128 stands for zero in the data rows.
Here are some points, each followed by its number:
[ 56 164 103  63 157 137  96 162  72 167 119 178 176 224 154 145] 0
[153 106 170 145 179 117 154 180 130  83 131  91 156  79 133 186] 1
[185  81 149 194 104 139 132 173 149  86 130 143 141 126 141 124] 2
[156  60 160 248  89 115 103 137 153 135 172  70 118  52 115  90] 3
[180 104 111 177  90 149 167 151 116  79 105 124 147  35 154 139] 4
[173 139 144 224 172 130 149 152 131  63 108  83 156  62  61  87] 5
[ 75 137  90 123 144  88  94 132 107 148 161 164 190 101 124 163] 6
[ 63 171 157  89 107 158 128  79  93 184 130 177 152 132 160 127] 7
[ 83 122 157  78 108 120 148  83 150 140 162 189 164 111 127 144] 8
[133 186 135 162 109  72 136 102 134  82 106 115 145 121 116 108] 9
[ 87 105  88 114 118 146 110  75 124 153  61 155 142 185 107 134] 10
[193 125  87 177  97 146 126 168 100  91 136 131  92 116 107 138] 11
[137 153 130 205  82 148  91 141 164  78 154 141 101 119 115 146] 12
[ 94 124 114  87 156 123  97  80 120 121 122 134 201 117 155 145] 13
[166  92 118 107 128 148 124 112 100 145 111 144 150 194 176 146] 14
[125  98 115  51 186  84 128 131 164 159  76 130 173 198 103 131] 15
[ 65 212 162  41 114 118 122  79  94 204 102 154 230 227 141 132] 16
[194 114  99 179 145 183 148 147 169  69 120  93 162 107  88 114] 17
[171 110 161 192 123  94 168 104 129  92 131 115  78  91  87 157] 18
[103 203  87 106 126 118 122 125 182 139  98 137 159 147 161 113] 19
[140 108 148 121 169  92 124 191 148 124 135 122 131 131 108 105] 20
[127  94 120 160 145 117 158 115 156 153 121 102  74 124 137  97] 21
New points follow, each followed by the numbers of its three nearest points above, looking only along the 5 directions in which the numbered points spread most, nearest first.
[128 122 191 171 159 193 142 132 196  69 124  77  77 117 119 134] 18 2 21
[ 96 149 128  79 166 102 110 142 108 145 147 171 116 177 143 146] 13 14 10
[125 139 180  85 155  62 124 113 151 129 164 135 167 188 145 149] 13 8 6
[105 159  61  42 136  96 113 142 105 142 108 184 100 178  93 124] 10 19 14
[106 187 137  41 118 155 106  75  86 182  85 145  99 177 149 112] 10 7 19
[125 124 101 135  93 147 147 144 159  96  94 145  80  81 118  75] 12 18 21
[188  85 172 179 146 146 167 173 146  95 117  62  85  95 143  63] 18 2 17
[ 40 172 120  44 158 132 106 102 114 241 127 154 152 198 148 139] 16 0 7
[129 142  96 146 129 168 186 100 170  76 118 133  66  82 122 112] 12 18 9
[104 114 147 133 128 119 114 141 131 159 147 153 142 138 157  94] 8 13 6
